In the data rows, 128 means zero.
Here are some rows, each followed by its group. Groups can overlap.
[127 102 116 104 111 129 146 108 152 123 116 120 135 117 130 109 129  95
 146 157 146 104  82 133 117 126 137  98 112 127 106 105 116 111 122 121
 104 122 124 125 118 119 137 125  97 147 134  95 139 101 132 156 144 110
 127] iron
[ 79 154 183 111 142 135 126 131  85 137 181 154  96 190  96  67 184 119
 126 112 131 145 173 126 131 181 109 142 145 191 222 146 157 190  94 144
  97 120  96 192 130 205 165 176 120 146  67 186  88 147 143 126  48 135
  96] comb
[101 145 144  93 167 152 149 153 105 187 147 136 110 166 115 115 157 144
 132 130 102 123 150 135 151 114 110 133 147 201 176 153 142 178 102 135
 100 161  94 172 110 180 184 185 121 161  92 157 134 133 156 130  86 120
 154] soap
[125 101  96 135  98 116 129  75 131 114 132 126 107 110  94 100 127  92
 134 153 127  94  97 111 114 131 119 106  86 119 131 110 114  90 113 170
 108 117 112 111 102  91 119  97  72  95 166  94 123 158 126 159 158 120
 149] iron
[126 111 145 172 157 161 127 147 129 148 126 136 108 142 119 162 126 136
  76 148 102 110 165 138 173  74 127 121 145 154 138 131 160 149 105 210
 106 140 137 126 102 137 176 177 134 131 123 122 151 113 151 117 116 143
 135] soap
[123 111 126 142  93 172 137  99 128 107 134 108 130 107  95  97 130 101
 138 146 137 117  99 134 110 132 130  95  99  99 138 120  93  92 107 134
 104 133 132 109 115 126 138 129  84 143 151  92 130 130 130 163 147 129
 145] iron
[127 116 128  98 142 125 147 103 105 124 120 133 120 113 115 115 176 114
 159 136 120 136 121 141  98 129 103 109 122 165 162 159 118 149 166 154
 116 129 106 163 153 121 136 133 150 138  99 123 156 159 133  92 127  90
 131] wolf
[124 163 134 113 125 108 131 144  96 121 180 153  96 177 113  95 146 155
  93 111 136 147 143 108 133 167 104 160 148 162 164 138 141 164  96 144
 124 106 102 168 139 176 129 160 155 136  79 170 104 132 142 120  68 122
 115] tile
[ 87 165 153  81 168 132 137 160 101 139 162 124 117 169 127  99 181 153
 108 129 118 135 144 142 130 155 129 148 147 196 179 162 203 182  78 146
  99 189  89 192 128 139 175 186 112 143  82 173 159 117 171 123  60 126
 130] comb
[133 109  97 111  90 113 127  72 114 108 148 100 111 101 105 119 137 106
 111 133 114 112  90 123 115 140 115  95  68 117 121 117 108  67 112 130
 111 105 130  95 126  80 102 101  78  73 182  98 102 176 120 158 164  83
 154] iron
[116  69 102 169 144 161  85 164 163  88  97 137 181 109 158 168  85 141
 213 179 123 204 105 177 174 134 172 153 151 105 114 110 154 136  99 145
 115 166 118  89 127 155  96 144 164 113 136 145 152  74 144  82 138 175
  96] mask
[124 137 121 152 115 152 124 129 124 112 117 125 133 115 132 139 120 126
 165 137 127 131 143 151 165 104 135 120 137 163 126 129 156 134 156 129
 119 137 139 125 100 139 162 148 130 141 127 113 133 124 138 126 128 114
 148] wolf
[148 107  89 123  94 161 140  91 119 112 149 111 130  97  96 110 161 103
 105 134 134 127 118 137 108 140 120  89  89  92 116 114  76  82 118 135
 112  82 130  98 130  87 142 105  91 111 156  97 130 135 140 151 153 119
 151] iron
[161 118  92 143  96 132 147  89 103 129 151  90 140  86  94 120 151 111
 105 114 115 144 111 158 135 131 120  80  87 137 103 140  90  78 150 135
 125  99 151  91 123 104 146 104 107 132 148  93 107 133 127 135 161 112
 148] reed
[135 104  88 109  90 133 140  75 113 122 152 109 109  98 111 106 164 109
 111 135 115 125  99 119 121 138 107  95  68  93  88 124  89  70 117 114
 115  97 130  94 144  88 104  92  96  95 178  98 141 197 115 164 164 130
 148] reed
[ 94 145 169 145 129 131  98 125  83 130 187 147  76 199  91  58 170 120
 137 113 145 151 187 111 143 193  84 158 160 176 194 131 104 180  86 106
 115  99 131 172 182 206 144 148 162 128  61 161 109 129 141 141  72 102
  94] tile
[126 105  80 155  81 108 138  73 114 129 147 107 110 101 126 122 135 104
 116 136 116 104  94 121 122 135 113  99  63 137 109 112 103  67 118 138
 117  73 139  94 110  83  95  81  66 120 186 103 119 198 122 162 164 123
 146] reed
[176 128  89 133  94 129 125 110 101 126 126 123 150  75 116 117 131 114
 120 127 114 144 126 159 164 122 132  91 104 115 103 141  96  88 186 106
 146  76 174  97 116 108 162 121 109 126 135  98  90 133 145 115 146 122
 128] reed
[150 109  88 131  71 145 142  78 116 103 149 108 112 101 100 104 144  99
 107 133 141 113  96 140 122 144 109  97  76 134  91 124 107  77 124  90
 116 101 155  95 175  90 118  96  65 104 174  95  97 182 121 156 162 138
 155] iron
[128  82  85 148 172 167  72 168 155  84  90 133 174 102 159 182  87 137
 178 154 117 199 113 192 163 134 178 146 146 121 114 123 146 135 146 157
 117 158 149  92 158 161 106 141 151 108 134 144 153  99 167  80 143 170
  90] soap
[131  97 113 118 102 138 127  92 130  88 134 116 130 110 116 102 122  92
  92 155 137 114  99 133 103 135 116  99  91 108 104 113 124  89 126 142
 106 115 116 109 133 104 131 103  84 115 154  90 132 128 121 156 150 132
 146] iron
[138 129 149 150 147 184 123 141 130 129 124 127 111 144 121 148 135 134
 159 134 105 112 172 144 161  72 129 126 146 175 158 130 151 153 143 157
 121 139 133 130 119 138 181 165 142 118 121 121 151 158 139 131 115 124
 143] soap
[ 98 180 194 104 172  54 149 159 180 213  61 128 166 121 150 140 120 112
 129  62 142  68 153 110  75  86 203 113 109 123 104 156 179 140 134 146
 216 134 114 163 144  87 130 124 145  66 183 189  41 146  31 109 104 112
 104] tile
[124  96  95 118 103 131 150  82 124 119 129 118 123 105 111 120 152 101
  95 146 132 110  93 127 111 137 117 104  87 135 105 115  97  94 133 113
 112  92 125 115  81 101 116  79  95 116 158  94 138 152 106 139 158 125
 146] wolf
[125  80  96 143 161 172  82 171 160 102  95 142 181 109 162 173  75 128
 191 168 115 202 100 180 155 140 166 155 151 115  98 114 155 138 148 173
 122 158 124  90 153 146  95 148 170  87 133 143 139 103 158  79 137 205
 107] mask
[121 135 130 120 128 123 144 120 105 116 122 133 128 125 100 128 169 124
 119 128 111 121 132 145 144 114 114 112 127 176 167 148 119 144 153 165
 111 170 131 152  84 137 175 142 133 133 107 130 159 157 136 120 116 134
 126] wolf
[143 181 184 138 141  65 134 146 144 122 120 141 132 135 154 147 123 158
  97  59 127  90 145  87  95 112 132 158 129  92  93 137 171 117 123 106
 193 101 120 143 115 100  77 114 175 107 148 174  81 121  55 116 127 141
 119] tile
[139 105 113 101 131 124 138 123 138  73 124 130 149 109 120 129 122 108
 143 150 132 142 105 138 133 136 142 102 118 124 108 115 114 105 161 154
 103 139 117 106 101 139 141 128 114  97 141 104 129  93 141 142 131 147
 130] iron
[ 97 144 164 115 143 135 107 133  85 169 185 133  84 196  78  65 157 125
 124 119 136 148 175 121 136 178 100 148 150 141 205 134 121 185  92 131
 106 141 109 181 183 221 152 170 157 162  63 175 126 131 142 133  59 124
  87] comb
[185 158 160 191  70 135 114 134  91  90 188 158  85 178 130 137  93 181
  81  92 132 153 168  56 126 165  65 199 175  73 138 100  92 111  56  88
 141  72 156 110 163 145  55  89 183 140  88 128 105 115 120 145 141 179
 133] comb
[156 175 133 139 113 107 141 148 104 108 173 141 107 156 143 148 113 182
  99  66 145 125 152  76 107 147  85 183 155 106 109 122 145 116 103 104
 155 106 140 130 137 121  57 133 184 118 103 152 115 131 117 116 121 159
 124] comb
[149 115 106  88  98 136 158  96 104 114 151  99 132  87 103 131 141 108
  86 128 120 136 120 144 126 137 121  84  87 108 141 137 119  79 140 108
 126  87 153  94  89  92 138 103  90  89 151  93 102 132 128 136 161 117
 145] wolf
[124  93 108 154 125 132 126 134 167 103 113 108 150 125 142 125 110 116
 170 167 147 137  77 140 117 131 156 121 139 112  95 104 144 131 150 117
 108 138 106 114 119 120 116 115 121 162 136 112 154 101 129 144 120 114
 104] iron
[128 106 125 108 117 123 131  95 119 124 111 135 129 103 116 118 156 109
 163 133 139 131 118 142 102 130 110  96 113  97 128 130  74 124 146 144
 105 116 107 139 113 113 137 107 116 155 118 105 180 144 124 100 147 110
 136] wolf
[ 98 192 177 131 143  42 126 149 172 164  74 135 163 123 138 147 127 121
 105  51 139  68 142 103  80  88 189 130 112 117 103 150 178 131  89 131
 216 123 125 159 142  91 109 130 147  95 175 189  55 147  46 114 117 119
 103] comb
[122  94 124 109 100 149 139  98 151 118 116 123 128 118 104 104 112  94
 133 147 152 111  82 122 105 124 123  99 107 101 107 112  77 112 129  85
 109 172 124 121 102 115 125 103 110 151 141  91 136 125 132 144 148 135
 117] iron
[110 165 156 105 140 130 132 140  99 161 181 148 102 173 112 112 160 154
 111 115 122 150 131 118 111 158 111 146 145 148 156 151 148 170 111  76
 110 111 116 172 138 159 136 164 136 133  85 173 102 133 146 107  68 163
 118] comb
[128 112  99 122 103 135 134  90 109 124 124 113 122  94 107 122 160  93
 127 142 127 130 106 149 121 124 105  90  92 102 116 130 103  99 147 145
 104 117 127 120 134 117 137 102 107 125 140  99 134 158 122 128 155  77
 145] wolf
[119 146 132 113 162 160 147 145 114 161 148 134 113 150 136 143 151 143
 133 122 106 133 155 126 151 102 126 138 143 180 161 144 141 169 112 141
 108 158 108 164 137 154 165 176 129 179  97 145 173 122 166 128  95 124
 144] wolf
[125 112 131 147 129  91 144 132 175 123  86 120 138 127 133 132  80 129
 145 126 139  97 102 121 116 111 141 110 132 123 140 123 120 138 183 118
 154 125 110 145 134 113 116 107 172 135 116 100 150  82 104 130 136  94
 107] mask
[147  72 124 150 147 163  86 160 151  78  96 150 179 101 158 164  72 128
 191 171 122 199 103 191 155 140 169 149 145 110  80 122 115 134 138 144
 123 159 137  92 155 160 105 135 165 116 134 138 126 101 163  76 139 170
 101] iron
[ 90 172 209 105 158  69 142 158 181 209  64 133 165 118 161 172 102 120
 123  54 150  71 157 111  91  96 195 125 114 119  86 154 186 142 143 109
 211 124 112 163 121  85 132 149 123  96 176 185  76 159  41 115  98  85
 122] tile
[164 103  75 141 133 160  88 154 135 105  91 153 175  92 152 160  87 131
 193 156 111 183 117 178 169 130 155 137 135 137 103 127 119 122 140 206
 141 131 143  91 129 149 118 124 147 112 134 136 143  87 158  85 145 168
 117] reed
[142 125 116 122 117 144 120 109 108 138 113 128 133 104 122 130 148 113
 138 130 130 122 130 154 141 116 111 101 122 124 135 141 131 126 139 147
 108 119 134 136 121 136 159 133 118 119 122 111 122 132 130 116 132  86
 141] wolf
[152 102  96 134 117 160 139 115 127 104 123 124 144 101 120 126 129 106
 136 138 133 133 113 149 147 126 127 103 118 124 100 133 123 110 139 141
 111 162 116 113 129 128 149 104  96 122 133 104 142 122 118 131 133 136
 124] wolf
[159 115  97 128  88 153 148 102 109 133 144 114 149  87  97 118 140 107
  97 123 129 142 119 155 143 132 122  87  95 148 131 130 109  83 123 119
 126  68 153 102 130 120 153 109  88 105 143  92 120 125 129 136 150 118
 142] iron
[126  90 128 184 149 160 125 142 166 139 115  96 158 127 155 145 101 113
 196 183 134 141  84 134 143 135 159 139 153 111 119  99 129 138 142 151
 104 141 111 108  73 137 107 119 162 138 137 127 166  73 153 124 115 141
 106] mask
[119  95  95 112 117 122 120  87 118 116 117 137 116  95 104 108 153  89
 127 149 128 118  94 148 116 126 105  98  93 130 106 125 106 114 142 168
 102 119 103 125  82 107 119 118 141 165 138 101 171 160 129 106 159  96
 144] wolf
[ 89 180 203 142 150  44 117 146 173 148  78 148 155 129 152 137 114 118
 109  65 150  73 151  95  97  96 188 132 111  86  92 150 171 129 127 100
 214  84 126 150 126 102 103 117 139  82 174 185  35 136  51 118 127 118
 113] comb
[144  95 121 151 139 150  98 156 140 101  98 122 148 115 148 171  99 132
 178 136 109 154 142 154 187 101 150 132 146 146 124 127 134 135 127 154
 127 155 139  99 143 131 142 162 130  97 134 123 169 113 142 110 136 171
 120] soap
[116 169 171  80 151  90 150 160 150 158 122 140 133 127 172 149 137 170
 108  73 127 100 149 103  81 100 150 150 136 106 133 157 171 145 153 119
 162 131 110 161 144 101 128 146 148 123 136 160 106 119  74 123  97 127
 137] tile
[ 83 191 178 129 159  45 133 156 182 206  48 127 172 126 169 165 108  99
 139  53 140  48 153 108  85  80 220 103 101 111 122 155 166 133 115 139
 224 128 130 147  89 104 122 115 148 151 185 192  18 153  33 113 115  85
 117] tile
[105 136 151 149 151 158 133 147 126 159 129 137 107 148 124 158 135 137
 137 124 104 115 174 148 161  78 117 124 146 198 154 138 164 156 125 194
 113 139 144 135 161 131 181 174 119 122 121 123 145 124 153 126 114 111
 139] soap
[147 177 175 143 136 102 148 150 130 129 146 123 125 136 153 158 132 171
 119  61 149 107 147  81  99 129 116 167 139  73  86 135 152 118 120 108
 178 148 134 144 163 108  69 123 155  89 130 164  90 139  88 120 118 145
 121] tile
[ 90 176 132  45 181 114 159 166 112 161 160 136 116 157 146 123 152 169
  94 123 127 135 131 126 115 128 140 149 150 189 190 173 159 173 113 144
 124 166  97 176 135 140 160 172 113 149  91 164 138 112 166 117  72 128
 155] tile
[127 101  70 102  84 121 132  73 119 121 133 126 109 102  98 130 155  93
 110 137 125 101  91 134 122 136 106 103  78 128  92 121  94  88 121 136
 101  98 131 111 104  91 113 100 128  99 170  95 132 149 109 138 160 123
 151] wolf
[157 124 106 154  97 134 128 103 101 124 132 129 147  78  97 125 135 111
 129 119 109 151 111 151 164 125 122  88 101 124 120 147  93  85 138 134
 139  79 165  93 115 124 163 100 117  90 138  98  91 126 139 119 154 109
 137] reed
[110 134 150 131  83 122  70 130  83 119 189 144  58 207  89  59 123 131
 117 144 148 163 210  80 139 189  67 176 187 142 175 114  72 160 114 106
 130 109 169 142 185 213 126 136 152 187  63 134 117 124 123 154 104 148
  93] comb
[125 112  81 102  98 120 137  79 115 153 147 116 109 100 113 108 144 108
  98 132 113 104  94 118 111 139 105  99  64 113 113 110 139  68  89 140
 113  97 121  94 104 101  99  94 132  66 182 103 103 186 120 171 165 117
 160] reed
[ 83 164 149  68 173 163 146 158  94 148 158 146 117 168 131 117 168 162
 119 140 104 148 143 130 131 150 126 149 148 162 187 163 171 189 118 140
  90 154  90 191 158 158 176 175 103 174  80 172 137 112 169 119  65 121
 128] soap
[ 89 169 184 100 163  62 146 156 165 156  99 128 155 122 177 164 119 160
 100  70 143  89 156 108  73  95 154 147 128 120 105 155 168 141 139  87
 190 117 119 163 105  96 120 137 145  84 152 169  76 130  75 118 101 121
 132] tile
[107 103 125 153 163 137 142 140 169  93 105 125 145 129 135 132 102 123
 155 171 145 124  94 116 130 128 156 121 147 123 124 100 137 135 159 128
 116 141 122 120  65 135 113 113 153 157 132 112 172  97 152 128 121 127
  94] mask
[155 138 108 213  54 116  69 128  71 101 189 177  52 212 125 101  93 169
 116 134 140 154 214  54 126 182  46 218 214  79 158  69  59 121 107  89
 159  63 207  85 221 188  84  87 183 116  70 100 114 105 120 173 160 187
 126] comb
[145 106 108 131  92 137 147  84 111 142 154  97 119  95 102 113 149 114
  96 125 129 129 103 119 127 137 104  89  75 134 126 113 110  72 127 139
 114 101 130  90 128  76 118  98 113  62 169  95  85 151 105 150 165 110
 145] reed
[ 77 160 194  98 160 132 116 140  87 214 173 155 115 185 112  97 194 133
 138 126 121 145 146 124 120 178 122 138 140 192 206 160 168 197 122 147
  97 159  90 200 148 201 178 187 126 163  73 192 159 129 171 117  41 101
 129] tile
[117 122 130 137 136  83 164 132 171 137  86 112 146 123 136 129  89 128
 127 115 148  93 103 121 108 110 151 106 127  90 104 119 123 142 157  57
 151 137 111 146 138  91 123  88 141 182 113 108 156  96 106 129 146 101
 106] mask
[116 107  90 121  82 120 128  79 118 139 143 109  99 106 122 108 130 104
 105 132 118 104  88 120 126 135 109 104  70 120 104 111 139  78  98 173
 115 105 104  98 129  81 106 108  90  79 185  95 138 177 123 166 161 103
 156] iron
[129 120 137 120 127 165 151 136 132 144 121 118 123 126 124 146 123 125
 116 137 116 120 137 135 139  95 123 122 141 156 132 122 155 139 161 134
 105 149 124 133 145 122 157 131 102 104 120 113 165 116 131 133 124 104
 158] wolf
[ 86 192 204 118 159  57 132 155 181 205  57 112 165 124 164 158 104 103
 127  54 137  53 154 115  79  81 209 115 104 111 101 148 176 134  82 136
 221 149 104 152 137  95 123 134 146  72 188 193  43 159  41 108 116  88
 108] tile
[126 173 140 103 142 133 146 141 103 123 180 148  99 167 115 116 138 167
 105 111 140 152 144 109 122 155 104 158 148 110 147 149 145 161  99  90
 121 147 104 158 143 154 124 163 142 158  87 166 129 137 144 114  82 133
 113] comb
[193 156 145 201  87 113  92 136  97  86 176 155  81 176 137 117  73 192
  77 106 139 135 172  40 101 153  57 210 177  60 103  87 114  92  84  62
 164  51 182  98 179 142  45 101 198 135  96 127  85 129  98 157 170 175
 127] comb
[139 106 126 176 153 166 104 152 143 102  98 138 143 115 152 157  89 130
 160 147 105 158 144 168 152  97 145 135 146 156 126 121 138 136 137 159
 118 167 141  99 160 150 142 149 132  93 136 125 167 107 148 111 138 150
 125] soap
Which 4 groups are nearest to each row below, nearest first, going by the distance to the group's nearest row?
[ 94 147 155 112 171 161 134 153 108 155 146 132 112 164 119 125 160 144
 130 135 110 126 160 140 150 101 114 136 147 193 178 146 160 175 136 147
 100 163 126 167 117 163 183 180 139 143  97 154 127 125 166 130  90 116
 145] -> soap wolf comb tile
[127 110 109 130 108 122 135  82 145 129 115 145 113 112 110 114 118  93
 118 161 143  97  90 128 102 117 120 106 100 130 144 118  85 115 142 142
 118 103 101 126 117 101 119 113  90 111 148  95 182 147 117 145 164 128
 140] -> iron wolf reed mask
[141 179 170 181 143  66 124 143 149 118 110 125 141 144 151 143  95 140
 114  68 148  86 155  72 101 109 148 157 127 108 102 125 124 113 101  86
 200 115 135 131 146  90  84 110 167 111 151 168  61 128  71 128 142 147
 124] -> tile comb mask wolf
Which 4 groups are nearest to each row below, nearest first, going by the average distance to the group's rows?
[125  99 146 113 149 100 149 131 173 112  87 103 147 127 138 123  94 126
 121 132 143 100  92 124 113 110 151 109 130 133 132 113 103 137 164 134
 142 134 127 143 105 102 119 101 118 129 116  99 155  93 102 129 137 100
 119] -> mask wolf iron reed
[107 104 122 109 124 108 140  88 104 148 111 148 123 101 112 122 173  99
 142 131 122 125 128 154 103 140 109 100 112 124 140 152 100 135 130 132
 116 128 124 148 101 131 132 131 148 108 108 116 197 151 128  78 147  84
 133] -> wolf iron reed soap
Which 5 groups are nearest to each row below, nearest first, going by the distance to the centre of the group?
[157 120  78 125  82 149 149  86 106 108 155 105 137  89  95 118 139 113
 106 127 119 132 117 133 131 141 122  79  86 117 132 129 119  79 167 111
 124  71 157  92 121 105 142 103  76  48 151  98 113 131 129 142 160  95
 148] -> reed iron wolf mask soap
[110 111 137  66 131 119 133 106 116 140 118 137 128 115 121 132 146 134
 154 118 137 133 124 140 120 124 118 115 126 166 146 142 151 147 134 136
 121 157 109 156 100 125 138 122 138 124 103 121 187 159 137  89 131  94
 150] -> wolf soap iron mask tile
Group mask spreads out most along one direction. Which 3 other groups' directions of most spread are closest to that one, closest first?
reed iron soap
Which 5 groups are nearest to each row below, nearest first, going by the average distance to the group's rows?
[179 164 145 138 125 133 120 139  90 139 184 136  91 175 119 109 128 166
 101  95 141 151 165  78 123 163  70 175 162 119 132 118 148 136 103 111
 137 102 145 137 162 172  97 136 165 115  83 150 108 136 122 131 106 146
 112] -> comb wolf soap tile iron
Which 5 groups are nearest to each row below, nearest first, going by the distance to the group's nearest row?
[119  96 140 170 164 150 133 139 168 130 108  97 151 130 143 146 115 113
 174 159 149 134  85 138 126 139 162 125 147 115 119 106 131 136 125  69
 112 216  95 117 130 130 111 124 149 162 132 112 141  87 119 139 117 149
  99] -> iron mask wolf soap reed
[119 111 130 115 131 114 154 133 172  95  98  97 145 130 135 133  94 113
 126 146 139 107  97 132 108 121 146 110 135 130 111 110 110 133 167 104
 128 160 110 133 120 106 118  99 125 117 126 107 136  91 117 133 126 111
 113] -> mask iron wolf soap reed
Which 3 other groups have their centres nearest to the centre of group comb, nearest first?
tile soap wolf
Which 3 other groups have their centres nearest to the centre of group iron, nearest first?
reed wolf mask
Which 3 other groups have their centres nearest to the centre of group wolf, nearest first?
iron reed soap
Group iron spreads out most along one direction. Which 3 other groups' directions of most spread are closest to that one, closest first?
reed wolf mask
Which 4 groups are nearest to each row below, nearest first, going by the distance to the centre of the group?
[104 148 143 129 165 164 146 155 113 158 144 133 104 160 104 139 154 139
 146 139 106 129 166 133 143 103 116 131 147 193 185 147 132 172 119 164
 113 160 127 160 112 174 183 165 135 142  98 150 126 140 155 130  91 115
 133] -> soap wolf comb tile
[111 105 140 117 134 125 137 121 165 112 105 108 144 125 137 103 105 104
 135 145 140 117 103 128  98 122 146 103 130 124 104 115 123 130 156 106
 116 140 130 131 121 120 130 105  98 164 128  96 125  88 117 131 136 106
 108] -> iron wolf mask reed
[123 177 186 105 138  80 152 156 143 150 125 133 134 129 154 153 133 172
  95  57 131 105 152  86  84 116 142 160 130 122 142 147 170 127 121 106
 185  98 130 151 174  94  90 139 133 138 139 166 115 155  88 126 111 123
 122] -> tile comb wolf soap
[140 106 106 142 131 145 121 124 136  93 118 136 160 102 137 135 116 117
 161 148 135 165 105 154 149 134 155 123 128 123  89 119 122 115 132 123
 111 152 128  96 110 138 129 129 125 106 138 118 145 105 134 129 134 127
 108] -> mask iron wolf reed
[128 182 170 146 127  77 132 149 144 144 120 147 136 136 156 150 112 153
  95  61 142  93 148  73  90 113 137 157 130 107  98 137 161 114  84  54
 196 118 132 140 125 110  76 124 188  73 147 170 133 136  66 132 131 150
 118] -> tile comb mask wolf
[ 80 165 161  93 178 135 118 154  90 158 168 145 117 180 132  94 182 135
 106 119 127 152 140 127 133 165 125 140 141 158 206 163 177 197  93 144
 101 185  89 199 112 185 178 183 124 172  76 183 145 117 166 125  49 132
 131] -> soap comb tile wolf
[ 83 162 150  64 172 145 142 154  98 166 160 127 111 169 129 111 174 147
 119 136 104 148 149 126 134 137 118 140 150 173 184 158 141 185  98 152
  92 173 103 191 134 166 170 186 121 178  80 170 133 106 177 123  68 119
 141] -> soap comb tile wolf
Which 3 other groups have their centres nearest to the centre of group mask, nearest first?
soap wolf iron
Which 3 other groups have their centres nearest to the centre of group tile, nearest first?
comb soap wolf
